Rotation paths and how fast each direction turns (deg/step):
Each turn is a multiple of 5 degrees from 10 to 175, or 0.
Each row of a path follows its step; steps can be skipped.
Rotation 1:
step 2: [  4.9   4.5  27.5 -10.0   6.6  21.0  -0.6   2.2 -55.8 -12.0  29.6 -31.8
 -17.9   1.6 -30.8 -15.4 -24.6   4.3 -17.0  -6.7  42.3  20.3 -47.8  17.8
  -1.9  -8.1 -11.1  -1.1  -2.9 -10.7  21.2   7.9  26.0  17.9  -3.5 -25.3
 -22.3  -2.9 -17.6   3.0  11.0  19.4 -22.7   2.5  18.6 -26.2  24.5  11.5
  -9.2  -8.2   6.0   1.1  -4.2  21.2  -5.4  -1.0  10.4  16.9  10.6  37.1
 -33.1  24.6  -2.5   0.6]
step 5: [ -5.8  30.4   7.3   5.3  -6.5  20.9 -12.0 -11.5 -18.9  28.5  12.7 -29.5
  -9.4  -0.9 -11.2 -24.5   4.1   0.9   0.9  11.6   5.3 -18.7 -33.2 -26.6
  15.4  15.4  14.1 -13.5   9.4 -16.2 -13.0  -9.0   7.8  -5.9  -6.5  -7.5
   8.3 -24.8  -2.7  -1.4   4.6  33.1  36.7 -45.9  22.4   0.0  21.8  45.5
 -49.6 -11.1  31.3 -30.9   9.8  21.0  26.6   8.2 -18.2  -7.7  -7.3 -11.3
 -18.2   7.9 -20.6  -4.8]
step 7: [ -9.8  23.1  -8.9 -33.8 -14.0  25.2  -5.1   9.2 -22.1   8.4   7.0  -6.7
   0.6  -3.8  -0.8 -35.8   2.2  -9.7  36.6  14.5 -11.7  51.8  -4.1   4.9
 -32.1 -20.5 -11.9  -3.7 -45.3   0.1 -19.8   5.1  11.8 -21.9   1.8  12.4
 -20.4 -20.3 -23.9 -38.0   6.0  17.6  -4.6 -14.9  14.2 -16.8  29.3 -19.0
   0.3  -2.8  25.8  16.0   8.6  33.2 -18.4 -24.6  -3.5  19.2  15.0  20.9
  -5.2  17.8 -27.3   7.7]
step 8: [-42.5  25.9  -7.1 -21.4   1.3  40.3  11.9 -35.2  12.5   6.0  10.9 -17.6
 -21.9  14.1  -2.2 -16.1  -9.1 -27.1  19.5  -5.5  19.3  30.9  -4.4   7.1
  23.9  -9.4   2.1 -14.6 -22.3  11.1  -3.8 -18.7  21.2 -15.5  17.5  13.1
   0.8   5.5  23.2   7.2  15.6  30.0  12.4 -21.7  15.3  40.9  26.3 -15.8
  14.4   4.0  12.3 -25.7  -2.2  23.1  -8.3  -4.5  13.0 -28.2   6.7 -16.2
  35.7  -6.5 -24.8 -28.8]
step 10: [-13.2   0.6  29.2 -13.9 -13.6  18.3 -11.2 -26.3 -12.5   4.1  18.5 -20.3
 -23.4 -23.0 -21.3 -36.3   8.6  -6.8 -24.2  41.1  31.0   0.1 -20.3  17.8
 -14.5   3.6   5.4   5.0  21.9  15.1  -0.1   1.3 -16.2  -2.4 -19.5  12.1
 -26.2  -9.2  -0.3  16.8 -14.5  -9.3   9.1 -15.7  36.9   0.3  12.0 -10.1
 -48.3   7.5 -15.7  14.3 -22.1  40.1 -25.1  -9.1  -1.2  -1.6  15.9   0.7
 -20.3  43.2 -18.6  -7.6]
step 11: [ -8.6 -25.8  15.6 -15.3 -28.6  60.4  10.5 -24.4   3.4  -3.8   2.7 -20.9
 -13.5  23.5  42.4  -1.7 -28.2 -14.8   8.7  38.9  -3.7  26.4  18.4   8.5
   0.3   5.5 -17.4  -9.7  16.8  38.5  -2.0  20.2  23.1 -28.7   4.5   4.9
 -12.5  -5.2  -2.8   9.0 -15.1   6.0 -15.8   5.9  19.9  -6.5  -3.2  20.6
  -5.0  28.9   8.9  17.9   2.8  13.0 -16.8  19.6  29.5 -22.8  -9.1  -8.5
 -30.1  17.0 -17.4  10.4]
step 13: [-20.9  -8.2  20.2 -19.0   5.7   3.1   2.2   6.3   5.8   1.7  37.6 -24.3
   3.0 -10.8  11.9   7.7   2.1  22.6   1.9   1.8  34.1  24.8 -16.2  -5.4
  50.4   1.2  23.1 -16.6  27.3 -25.5  -5.3  16.1   7.8 -14.1 -15.1  -4.1
  -8.8   4.1   0.3   5.4  20.8  34.3  38.6  -7.1   8.1  -4.6  23.0   1.6
 -16.3   1.8  34.9   2.4 -15.5  -2.0   1.4  29.4  -2.4 -12.3  30.9 -26.3
 -17.7  13.9 -38.6 -45.9]
step 15: [-11.8  -3.2  -8.0 -29.4  20.5  31.8  12.0 -20.3   2.9  -1.0  20.6  -0.3
   2.5 -18.3   9.8 -37.3   8.9  -1.8 -17.1  10.3   1.9  12.2  -9.4 -18.6
 -14.5 -42.5   1.4  21.2  -4.0   6.8 -13.4  -7.8   6.4  10.0 -12.5 -26.8
 -49.6  -5.4 -38.9   4.7  30.3  22.6  -8.4 -11.5   3.4 -21.1  40.6  12.5
  -4.6   8.8  10.2 -10.0  12.8  23.0  13.4 -32.9  23.1 -10.9   8.7 -19.3
 -18.7  28.0 -14.3  35.1]
step 18: [  0.1   6.6  34.9  -6.2   7.3   3.8  13.4 -27.2   0.7  29.6  20.1   0.5
 -11.7  12.4  -1.7  -5.5  -9.9 -18.3  -7.8 -23.6  40.2  -4.6 -13.8 -29.8
   0.5   5.7  22.0   2.2  12.9  -0.7  -1.8 -11.2 -10.7 -17.8   4.4 -12.8
 -12.7 -30.0   6.6 -26.3 -30.2  10.4  -3.9 -25.4   9.3   0.3  31.3 -11.6
 -40.7  14.2  37.7  33.2 -18.0  14.9  -6.5 -36.9  20.0 -23.2   9.9  18.0
 -13.5  18.2 -45.4 -14.2]
step 22: [ 10.8  -3.2   3.6 -19.0 -19.5  24.5 -12.9   3.9 -51.6  14.8   9.6  20.5
  -6.6  13.0 -10.5 -24.7   0.7   6.6   0.8   6.2  42.4  21.1 -27.4  19.6
   8.4 -10.7 -22.4 -31.6 -16.0   9.8   3.2   5.4   3.4   3.9 -22.9   5.1
   2.7 -19.4 -12.6  22.4 -21.6  -9.3   6.4   2.3  53.5 -19.4  -3.9  11.6
 -36.8 -16.3  -7.2  13.5   0.8  23.8 -15.2  -7.7 -19.9  12.2   3.7 -12.6
  -0.9  36.9 -45.0  20.8]
Directions:
[ -6.9  -9.5   5.3   1.0   5.3  -4.4  -3.0   1.5  -0.5  -3.0  -6.9   0.6
   6.2   0.0  -0.1  -3.9   8.0  -7.5 -10.7   1.4   2.2  -4.1  -4.4  -3.9
  -1.6 -15.1   3.1   5.1  -2.1  -0.3   4.0   4.4   2.3  -3.9  -1.9   2.0
   2.9  -0.6   4.5  -5.4  -1.2  -1.0   4.0  -1.0   7.8   0.6   1.1   5.1
  -2.9   1.4   1.4  -3.6  11.7   8.8  -3.3  -0.7   2.0  -3.0   3.2  -4.8
   1.7  -7.4  -1.6  -9.0] : 145
[-0.5  0.4 -1.4 -6.8  6.9 13.5  6.5 -2.3 -0.8 -0.2 -2.0  3.6  6.9  5.0
  2.5 10.0 -1.7  4.8 -4.8 -4.9 -1.3  3.3  2.5 -1.5 -4.9  2.5  7.1  4.3
 -0.3 -4.0  6.5 -1.1 -1.1  2.0 -1.6 -1.3  3.8  0.1  9.3  1.6 -5.0 -0.3
  5.7  7.6 -5.6 -2.0 -1.1 -1.1 -1.4 -8.4  0.9 -1.0  6.6  3.3 -1.5  2.8
  6.6  0.4  3.1 -2.2  2.7 18.0 -1.2 -1.8] : 155
[ -5.1   6.6  -1.5   7.4  -2.4  -4.8   1.3  -8.4   1.1   2.7  -3.5  10.2
  -3.8  -1.6   1.4  -1.1  -0.9  -1.0   5.6  -7.1   3.1  -1.3   3.6   4.4
  -4.2  -0.3   8.7   1.0   1.8  10.3  -0.4   6.3  -1.9  -5.0   5.8  11.2
  -9.5  -8.3   4.1  -3.7   0.7   2.8   2.5   2.1  -5.5   1.7   3.7   1.1
   2.9  -2.4  -3.7  -1.2  -1.0   9.3  -2.8  -3.8  -0.7   4.3 -10.5   6.4
   0.8   2.8  -0.8  -8.1] : 35
[-6.5  5.0  1.3 -6.2  2.9  1.0  3.7 -3.0 -4.2  1.2 -4.9 -1.9 10.3 -0.9
  6.6  1.0  0.0  0.7 -0.1  3.9  5.3  3.5 11.3 -6.1  3.8  0.1  2.4  0.1
 -6.3  0.4 -7.8  3.4 -1.6  6.2 -1.8  5.3 10.8  8.5 -3.8 -2.0  0.4  6.2
  3.3 -3.6 -1.0  1.7  4.7 -2.1  7.7  0.5 -6.3 -9.8 -2.5 -0.8 -5.9 -0.4
 -3.5 -9.6 -8.8  3.6 -5.0 -3.9  4.9  4.0] : 90
[  5.1  -0.4  -2.3   2.4  -4.3   0.3  -0.5   5.6  -4.2   0.5   4.8  11.2
   4.2  -2.1   9.6 -10.3  -0.2   6.0   7.1  -4.1   1.9  -3.1   3.7   3.7
  -1.1  -6.9   3.4   5.8   0.4  -0.4  -4.5   0.9   8.3   7.7  -3.8  -5.9
   1.6  -7.6  -5.6   7.4   2.6   7.4   5.4  -0.9  -4.0  -1.5  -7.2   1.1
  -5.0  -2.6   0.4  -1.5   5.2   1.2   4.3  13.7  -5.0  -5.2   0.4  -2.5
  -0.8  -2.0  -3.9  -2.2] : 40
[ -2.2  -1.8  -0.9   3.1  -0.1  -0.8   5.1  -7.6 -11.0  -2.6  -1.2  -0.7
  -0.8   5.6   3.2   3.2  -3.4   3.1  -6.6   5.9   3.6  -1.4   0.6   0.8
 -10.6   1.3   8.5 -10.5   2.0   6.4  -1.4  -2.6  -0.4   5.4  -1.0  -1.2
  -3.0   4.7  -2.7  -9.7   8.8   4.5   0.7  -7.3  -4.8  -4.8  -7.7  -1.9
  -7.1   1.1  -1.3   9.3   0.4   6.5   1.0   0.9   2.5   1.9   8.4  -1.3
   3.1  -6.1   7.1   6.0] : 85
Rotation 2:
step 0: [ -7.0 -11.6   1.3   8.4  -2.4  25.2  17.7 -24.3 -25.0  -5.7 -11.8  21.5
  21.1  16.2  26.9  15.2  30.3   0.1  18.2 -15.2   6.9  24.6 -23.0 -18.7
  -7.9   2.2  11.4   5.0 -18.0  33.5  18.7  12.9  -5.0   9.6   5.1  -0.4
  47.2  25.2   3.5  19.7  26.3 -24.3  -8.7 -12.5 -26.0 -18.9 -23.4   8.4
 -23.0 -27.8  10.6 -13.2   6.8  -2.7  -4.9 -25.0  20.1 -21.4   2.7   1.8
   1.9   2.0 -35.6 -11.8]
step 2: [-24.5 -12.0  10.7  33.2   9.9  -7.2  11.4  -3.0  -0.6 -31.0   0.7  -0.7
   4.2 -29.0  -4.9  -5.0 -35.3 -28.6  -4.6  -1.4  13.0  -7.6  -6.7  -8.1
  -2.7   2.2  12.6   3.6  12.1  -6.6   3.9   2.5 -28.4 -16.1  -9.4  12.9
   5.9 -20.4   8.7  32.0 -30.0 -24.0  15.4 -18.3  28.0   2.4 -16.8 -14.0
 -16.5   0.7  -0.6  -6.2   4.0  26.2 -32.1  21.4   6.6  -0.8   6.0   7.5
 -54.1 -24.0  33.4  21.2]
step 7: [-17.8   6.3 -13.1  11.8  10.5 -10.4  51.5  -9.3  -3.7 -11.5  -7.2  35.7
   5.0  -4.2  -6.0   6.2   5.0   1.4   8.2  -8.4  -4.5  20.3   3.9   6.0
 -28.7  -6.1  -0.4 -30.4  -7.0  -3.1   3.6  44.1  29.3  -7.7 -17.4 -14.6
  12.7 -18.5  18.3  -3.8 -13.3  -6.7  35.4  -2.5  15.1  36.7  -9.7  -3.1
  48.5   9.9  18.3   5.4 -29.3   0.4  24.5  -7.3  -6.1   2.6  -0.4 -11.5
   2.4  25.8  27.9   3.4]
step 8: [ 13.0  -6.8   0.3  13.9  11.4 -11.8  40.9  11.0  21.4   6.7  -4.3 -14.3
   5.4  -8.0   9.5  -2.0 -16.5 -14.3   4.4   9.8  42.9 -12.1  28.5   3.4
 -29.7  29.7  -7.6 -12.8  -7.8 -10.2 -22.8   9.0   2.6  19.5 -24.5   2.3
 -10.1 -21.2   4.3  22.0 -23.1 -20.5   5.9  26.8  12.8 -22.4  -6.9   0.1
  40.0 -36.6   5.5 -17.3  23.2   3.0  11.7  36.2  37.2 -12.9   5.7   7.6
  -5.3  -3.0  18.2   3.5]
step 9: [ 33.1 -15.0  -2.4   4.5   5.8  -2.9  23.3  -5.9   6.4   3.0  -2.7  10.0
 -11.4  -2.1  -7.6 -20.4  23.0   5.4 -33.7  -8.4  24.4  -2.2 -19.6  20.0
 -14.1   5.7  15.9  13.6  -3.7  27.1  33.4 -26.9  -8.7  26.8 -19.5  14.1
  -7.6  24.1  10.8  28.4 -10.1  29.1 -11.0  21.8  11.4 -40.2  -0.4 -13.4
   4.7  -9.8  -1.9  35.0  24.1  12.9  17.5  24.7 -14.2  -8.4  41.1  -6.8
  22.8   5.6  11.6   3.7]
step 12: [ -5.3  13.6   2.3  20.7  15.7  33.7   6.9 -35.6  18.6  19.1  -6.0  31.9
  -6.8 -10.0  20.1  -1.5  -5.8  21.1  14.4  21.6 -44.7  -5.4 -12.9   3.0
 -27.7 -16.4  -9.4   4.1 -11.4   2.1  -1.4 -12.5  21.7  16.0  -7.0  -0.9
 -15.3 -10.9   4.8  -0.6  20.1 -32.7 -30.0   5.0  -7.1  -7.7 -22.6   4.2
  16.9 -13.8  38.7 -24.1  -1.9 -19.9   4.0   3.6   5.7  27.1  -6.0  23.1
 -12.6 -43.6  -2.8   6.8]
step 15: [ 20.3 -12.3  16.4  20.6  15.6  -7.4 -10.2  -4.4   0.8  -0.8 -36.9  -0.6
  -8.1   8.2  20.0  30.0  18.0 -12.5 -13.4  -6.3   6.0   1.5 -23.5  -1.6
  -3.3 -26.3  -7.4  35.0  12.9  11.5  -8.9  31.1  -7.6  41.5 -20.8  42.0
 -18.2  14.4 -22.9 -13.9  -3.0  13.5  20.9  -8.9  10.6  -5.3 -24.5  17.6
 -30.3 -22.6  -9.0  17.6  15.2   9.9   3.0  12.2 -14.7 -18.1  11.7 -29.5
  14.5  13.0 -30.7  10.0]
step 18: [-19.2  14.1   9.4  42.7   9.1   5.2   5.5 -12.6   7.4 -11.7   3.9  28.7
  10.9   0.5  -4.2  11.4 -17.7  -3.2  10.5  -1.9 -40.9  15.4 -37.4  -9.1
 -25.8 -23.3  12.4 -14.7  -8.9  -7.5  18.4 -15.1   7.9 -33.1 -12.4   6.3
   3.7   6.4   1.6  24.3 -19.9 -15.7 -36.7  20.4 -14.5 -13.4  22.4 -22.0
 -15.0 -11.8 -15.9 -26.8  24.2   3.5 -27.0   6.6  -8.5 -20.7  11.7  34.1
 -13.8  19.3   2.4  12.8]
step 19: [  2.7   4.8 -23.1  18.7 -13.4   0.4 -22.6 -25.7 -50.2  -6.1 -36.6  30.4
   8.1  11.7  12.7  16.6  32.5  -6.5  18.3  18.0  -5.4   1.2  16.7  -0.2
  -8.4   2.4 -15.3   3.1 -25.2  12.2   3.4  15.1  11.0  -8.6 -16.0 -23.9
 -20.2  10.3 -10.4  -2.8  -5.1 -22.3   5.5  -9.4  -2.9  -9.3  19.0 -16.0
  -5.6 -25.2 -36.6  -6.7 -23.9  12.3 -12.7  17.9 -16.3 -20.8  12.0  10.3
  -5.0  29.1  40.4 -21.4]
step 20: [ -9.3 -25.4  10.9  -9.0  -0.2 -30.4   0.7  -9.9   3.5 -10.3   0.9   3.2
   2.4 -17.5  19.3  16.2  14.1  -2.4  15.0  58.2  27.1   6.2   9.8  -4.9
  28.4   5.8   2.2  -1.2 -20.4  14.7 -23.2   8.5 -11.6  16.9  -7.8  22.7
   7.5 -12.1  13.3  20.5   3.6  -8.1  27.8 -18.0  -5.0 -19.5  -4.6 -32.1
  -7.7   0.9 -31.0  34.1   6.8 -29.5 -19.6  20.8   4.7   2.2 -40.5  19.8
  -8.0  12.3  21.2  -8.5]
Directions:
[ 8.3 -1.7 -6.8  2.2 -0.8 10.8  0.5 -5.7 -8.1 -5.3 -4.9 -8.3 -3.9  5.2
 -3.8 -3.4 -4.5  3.0 -4.1 -5.2 -2.0  5.5  6.7 -0.1  2.3 -4.2  9.6 -4.6
 -0.3  6.6  3.0  4.9 -2.8  2.3  8.6 -5.4 -6.2 -4.2  2.4 -9.3  1.0 -1.4
  6.8  1.3 -1.4  2.6 -5.8  2.3  0.0 -9.4 -0.5  5.4  4.4  0.3 -9.7  2.3
  2.7 -5.6  3.3 -1.3 -2.1 -2.3  2.9  3.0] : 175
[ -9.8   0.3 -10.9   2.1  -7.7   3.8   5.7   6.9  -1.7  -1.9   0.6 -10.0
   4.7   2.0  -7.9  -4.3   6.2  -1.4  -1.2  -2.6   5.7  -1.9  -4.8   0.6
  -5.8  -2.2   4.3   3.4   5.4   2.5   4.8   2.2   3.5  -0.3  -1.8  -3.6
   5.3 -11.4  -2.6  11.9   9.2   2.5   0.8  -6.3   4.0  -4.6  -1.2   5.0
  -2.5   0.2   2.7  -3.1  -0.5  -1.0   5.5  -2.5   2.6  -1.5  -2.7  -6.9
  -4.4  -8.0   2.3  -1.4] : 10
[ -3.9   2.4  -1.3   9.0 -11.5   0.3  -0.8  -1.4   1.5  -0.3  13.4   1.0
  -4.2  -4.3   0.1  -1.7   2.3  -6.9   2.8  -2.6  -0.3   3.6  -5.0   5.1
  -1.9  -8.1  -0.6   4.2  -7.9   3.5   4.4   1.6  -7.3  10.1  -0.4   5.7
  -8.2   0.4   0.3  -1.8  -4.6   4.0   9.4   0.4  -1.3   7.2   1.6  -4.0
   7.8   3.1  -2.2  -8.8   2.2   3.9  -1.1  -4.5   5.0  -2.4  -7.3   2.9
  -2.5   1.0  -5.9   2.9] : 135
[ 4.0  4.1  3.1 -0.4 -1.9  5.1 -1.3  2.3 -7.4 -1.2 -4.5 -3.9 -0.9  4.4
 -5.4  0.7  9.2 -2.1 -0.4 -3.4 -4.3  3.0 -4.7 -7.7  4.5  2.3  1.2 -9.1
  0.7 -0.3  3.9  7.7  6.2  5.1  1.2  2.2 -8.3  6.9  2.1  1.1 -7.2  0.2
  1.2  4.9  5.8 -7.4  2.3  2.5  0.9  2.7  6.0 -7.0 -8.2  0.2  4.6 -9.3
 -8.3  9.9 -5.4  3.2 -1.9  5.8  7.9 -3.0] : 120
[  6.7  -5.4   2.0   8.4  -1.9  -3.5   2.4   0.3  -3.3   2.9  -4.0  -0.9
   0.2   2.1  -2.6   0.4   2.4  -7.8   1.3   1.5   1.3   5.2  -2.3   6.7
   1.7   4.0   0.2   5.2   0.7  -1.2  -2.4   3.2   7.9 -10.0  -7.0  -6.4
  -1.2  -3.5  -0.6   2.6   3.8  -1.6  -7.8   4.7   4.0  12.7  -3.5 -11.8
   7.0  -3.5  -0.7  -6.4   0.0  -1.7  -4.3  -1.7   1.6   7.0   6.2   5.8
  -9.4  -0.2   6.2   7.9] : 65
[-4.1  8.7 -0.5 -2.0  6.9 -4.7 -3.7 -5.5 -2.0 -2.5 -8.2  2.3  1.8 -3.9
 -1.1  4.2  6.2 -0.5  4.4 -2.7  6.7  8.4  5.1 -3.8 -1.0 -7.5 -2.3  4.6
  4.7 -2.0 -0.2  6.9 10.7 -3.1 -6.6 -1.4 -1.2 -3.0  2.2 -3.8  0.4  6.3
  1.8 11.2 -8.4  0.6 -5.0  2.0 -1.8 -2.1  3.8 -9.7  1.2  6.1  0.2  3.4
  5.8 -8.6 -3.2  1.2  2.6 -0.7 -5.3 -8.8] : 95
